In the rows, 128 means zero.
The rows below come in pairs that one turn or mirror swaps. Which row does each named row swap with?
The rows were stretched afterwards, more along some directions than others.
tovun: 117; 128; 123; 114; 131; 108; 125; 157; 138; 145; 123; 130; 138; 150; 149; 145; 85; 129; 94; 106; 125; 150; 120; 114; 123
fis: 104; 109; 122; 119; 148; 133; 130; 138; 128; 150; 121; 140; 136; 155; 120; 155; 99; 159; 106; 89; 174; 147; 124; 130; 135
kimu: 123; 140; 120; 70; 99; 170; 107; 128; 127; 134; 104; 137; 146; 142; 133; 135; 121; 118; 131; 125; 111; 146; 143; 158; 128
sunol: 111; 133; 108; 71; 109; 154; 120; 133; 137; 135; 119; 115; 123; 151; 142; 132; 113; 124; 128; 126; 103; 145; 133; 136; 128
vebat: 99; 112; 140; 115; 94; 171; 105; 117; 110; 131; 128; 136; 131; 130; 95; 144; 111; 149; 105; 112; 136; 153; 121; 151; 139
Safem: 115; 125; 139; 142; 150; 150; 123; 85; 139; 127; 125; 145; 102; 127; 140; 129; 115; 134; 95; 117; 153; 135; 124; 101; 141
geda: 86; 117; 119; 122; 117; 141; 102; 136; 132; 148; 132; 137; 152; 148; 151; 162; 117; 139; 103; 90; 170; 146; 135; 119; 118
zupuz: 106; 135; 110; 103; 126; 125; 127; 141; 124; 146; 116; 114; 131; 165; 136; 109; 106; 135; 101; 110; 119; 142; 103; 114; 123
gur: 118; 142; 134; 104; 97; 131; 100; 143; 142; 114; 145; 147; 144; 120; 122; 179; 100; 124; 124; 93; 113; 138; 137; 141; 130
zosu: 103; 107; 108; 110; 135; 129; 122; 115; 137; 147; 133; 130; 116; 147; 140; 128; 120; 134; 97; 99; 176; 151; 102; 107; 127
zeru: 89; 122; 143; 126; 103; 131; 135; 150; 121; 155; 136; 124; 139; 150; 128; 153; 134; 145; 95; 87; 120; 126; 114; 124; 113
Tofuv: 105; 125; 136; 109; 103; 157; 114; 138; 133; 139; 120; 125; 146; 171; 155; 119; 148; 143; 120; 92; 145; 122; 111; 116; 122
poz: 104; 137; 117; 112; 117; 121; 125; 148; 130; 141; 126; 122; 136; 155; 140; 129; 106; 151; 96; 102; 127; 132; 108; 95; 109
bes: 119; 120; 143; 140; 164; 158; 119; 111; 125; 134; 134; 156; 130; 139; 144; 139; 120; 143; 103; 118; 174; 137; 117; 97; 135
Tuzo: 103; 129; 141; 130; 95; 158; 112; 120; 125; 141; 127; 128; 128; 128; 154; 125; 156; 127; 98; 123; 117; 133; 122; 106; 122
noba: 120; 130; 110; 97; 120; 144; 129; 126; 137; 145; 137; 121; 110; 138; 161; 127; 133; 110; 132; 135; 121; 131; 139; 122; 126
tumu: 114; 137; 119; 103; 133; 115; 127; 141; 146; 148; 143; 127; 116; 145; 179; 127; 132; 118; 122; 114; 132; 126; 127; 104; 110
Lufaz: 109; 118; 123; 118; 136; 132; 112; 120; 101; 132; 131; 148; 139; 156; 115; 140; 117; 160; 86; 73; 179; 144; 103; 121; 127
vuv: 95; 99; 144; 124; 121; 146; 101; 117; 126; 139; 128; 155; 158; 150; 134; 159; 118; 120; 107; 104; 157; 144; 127; 128; 115
Lun: 103; 120; 128; 98; 139; 124; 128; 125; 152; 134; 131; 146; 141; 155; 132; 147; 97; 116; 102; 92; 138; 157; 101; 112; 122
Ris: 109; 121; 120; 94; 134; 130; 120; 143; 147; 138; 124; 134; 150; 161; 132; 150; 101; 143; 114; 78; 158; 157; 116; 125; 116
fabat: 108; 109; 123; 101; 119; 124; 100; 127; 109; 136; 129; 146; 133; 127; 112; 153; 102; 124; 82; 130; 125; 154; 138; 132; 131
Ropi: 112; 120; 111; 112; 157; 102; 116; 129; 108; 128; 134; 146; 135; 145; 121; 138; 84; 140; 89; 107; 160; 146; 104; 114; 129
zon: 85; 117; 134; 121; 125; 139; 96; 131; 113; 128; 147; 155; 134; 140; 134; 166; 91; 127; 79; 103; 146; 125; 152; 110; 113
gapit: 112; 141; 76; 98; 124; 111; 118; 142; 115; 126; 119; 130; 129; 145; 114; 133; 112; 166; 93; 89; 175; 151; 136; 126; 115
zuri: 113; 126; 111; 119; 128; 122; 128; 122; 134; 136; 121; 117; 127; 162; 133; 124; 111; 146; 95; 88; 161; 149; 106; 110; 113
nek: 107; 108; 125; 130; 131; 121; 123; 126; 145; 152; 116; 127; 138; 148; 161; 153; 110; 113; 119; 84; 138; 140; 116; 116; 129
vipag: 107; 126; 157; 84; 79; 167; 97; 138; 112; 132; 127; 141; 147; 142; 126; 134; 124; 129; 107; 120; 93; 136; 123; 139; 129
gumis: 119; 117; 142; 95; 120; 163; 109; 127; 116; 135; 115; 133; 157; 167; 135; 130; 135; 130; 96; 106; 143; 130; 97; 122; 124
pib: 96; 114; 119; 109; 102; 133; 126; 124; 114; 139; 133; 135; 116; 127; 90; 156; 95; 147; 97; 110; 132; 148; 131; 148; 136
gakiz: 110; 126; 121; 117; 120; 123; 104; 125; 113; 138; 145; 150; 130; 138; 137; 163; 86; 118; 92; 106; 147; 116; 139; 102; 108
taval: 118; 124; 137; 100; 140; 113; 104; 156; 107; 121; 137; 144; 144; 128; 115; 144; 75; 141; 91; 130; 127; 146; 118; 127; 132
Seza: 117; 111; 136; 111; 126; 157; 118; 136; 103; 140; 127; 124; 138; 152; 126; 112; 126; 128; 77; 143; 133; 133; 103; 106; 122
Mek: 109; 132; 123; 73; 107; 163; 112; 136; 112; 126; 142; 134; 114; 143; 124; 123; 109; 134; 99; 147; 99; 136; 141; 139; 134
Ratu: 111; 117; 131; 104; 118; 142; 136; 141; 117; 146; 133; 114; 131; 154; 127; 131; 132; 135; 98; 108; 122; 133; 95; 115; 125
teli: 102; 113; 141; 104; 119; 151; 94; 125; 125; 126; 141; 159; 142; 125; 119; 164; 95; 115; 110; 121; 135; 144; 163; 142; 121
Nuge: 119; 122; 111; 89; 146; 123; 106; 108; 144; 126; 139; 157; 116; 139; 131; 151; 82; 122; 90; 100; 165; 143; 131; 112; 126
fur: 105; 126; 131; 101; 101; 149; 125; 120; 131; 142; 135; 134; 135; 139; 125; 168; 107; 121; 100; 105; 132; 139; 112; 113; 116
Kuz: 117; 138; 115; 93; 123; 125; 126; 139; 155; 147; 123; 125; 117; 133; 155; 149; 101; 98; 113; 121; 98; 146; 137; 126; 134
kamut: 110; 120; 127; 87; 102; 133; 83; 136; 124; 122; 150; 159; 142; 114; 124; 171; 97; 119; 104; 100; 143; 147; 149; 145; 125
nimos: 111; 134; 115; 86; 116; 130; 118; 143; 126; 130; 112; 145; 155; 153; 107; 149; 93; 154; 115; 89; 144; 161; 117; 145; 111
vas: 98; 109; 119; 88; 137; 137; 129; 126; 121; 151; 130; 129; 130; 155; 129; 123; 122; 142; 99; 96; 157; 160; 93; 120; 128
pefab: 128; 119; 126; 118; 152; 134; 141; 120; 146; 142; 120; 128; 118; 138; 151; 132; 107; 107; 126; 141; 138; 139; 115; 108; 134
komem: 117; 146; 125; 104; 121; 118; 128; 146; 128; 132; 135; 120; 117; 156; 138; 126; 114; 148; 99; 118; 112; 114; 104; 89; 115
divak: 96; 115; 123; 121; 109; 151; 115; 110; 124; 133; 120; 156; 133; 123; 91; 169; 98; 143; 83; 83; 155; 155; 147; 153; 135
doba: 109; 108; 121; 99; 140; 149; 110; 119; 144; 139; 126; 126; 123; 159; 137; 121; 110; 133; 120; 109; 158; 151; 96; 116; 135
Pife: 94; 113; 149; 134; 111; 138; 99; 122; 117; 133; 146; 139; 135; 133; 152; 141; 120; 122; 87; 126; 121; 120; 124; 94; 116
mipi: 99; 129; 132; 137; 110; 142; 128; 108; 126; 128; 139; 156; 132; 130; 121; 162; 107; 131; 100; 107; 149; 142; 147; 131; 123
kodo: 112; 132; 131; 131; 139; 136; 126; 126; 109; 133; 141; 136; 117; 142; 137; 143; 114; 141; 68; 113; 157; 117; 119; 93; 122
tafu: 105; 141; 123; 103; 96; 137; 103; 114; 151; 129; 135; 141; 125; 132; 119; 159; 101; 121; 87; 86; 128; 136; 123; 109; 116
kimep: 96; 117; 112; 115; 93; 123; 125; 136; 131; 145; 141; 123; 128; 140; 127; 151; 124; 124; 124; 101; 137; 134; 145; 152; 128
supen: 104; 115; 128; 105; 111; 165; 123; 145; 114; 136; 126; 118; 138; 161; 126; 106; 145; 152; 81; 110; 134; 145; 98; 127; 133
nuru: 88; 115; 105; 136; 103; 125; 109; 120; 122; 145; 128; 141; 149; 136; 129; 165; 115; 130; 103; 82; 160; 153; 137; 142; 126
mafe: 87; 108; 122; 91; 120; 151; 100; 109; 137; 141; 121; 139; 126; 141; 116; 145; 95; 100; 107; 120; 115; 156; 148; 135; 117
ronef: 106; 122; 108; 111; 103; 126; 103; 126; 140; 138; 125; 143; 136; 134; 134; 158; 116; 111; 137; 89; 131; 150; 156; 162; 136
Vefi: 88; 113; 137; 134; 102; 146; 100; 110; 118; 137; 139; 125; 134; 147; 159; 132; 137; 114; 97; 104; 129; 127; 121; 115; 126

zon is swapped with tovun
Pife is swapped with poz
gapit is swapped with fabat
vipag is swapped with Tofuv
mipi is swapped with Lun
gur is swapped with bes
divak is swapped with Nuge
gumis is swapped with kimu

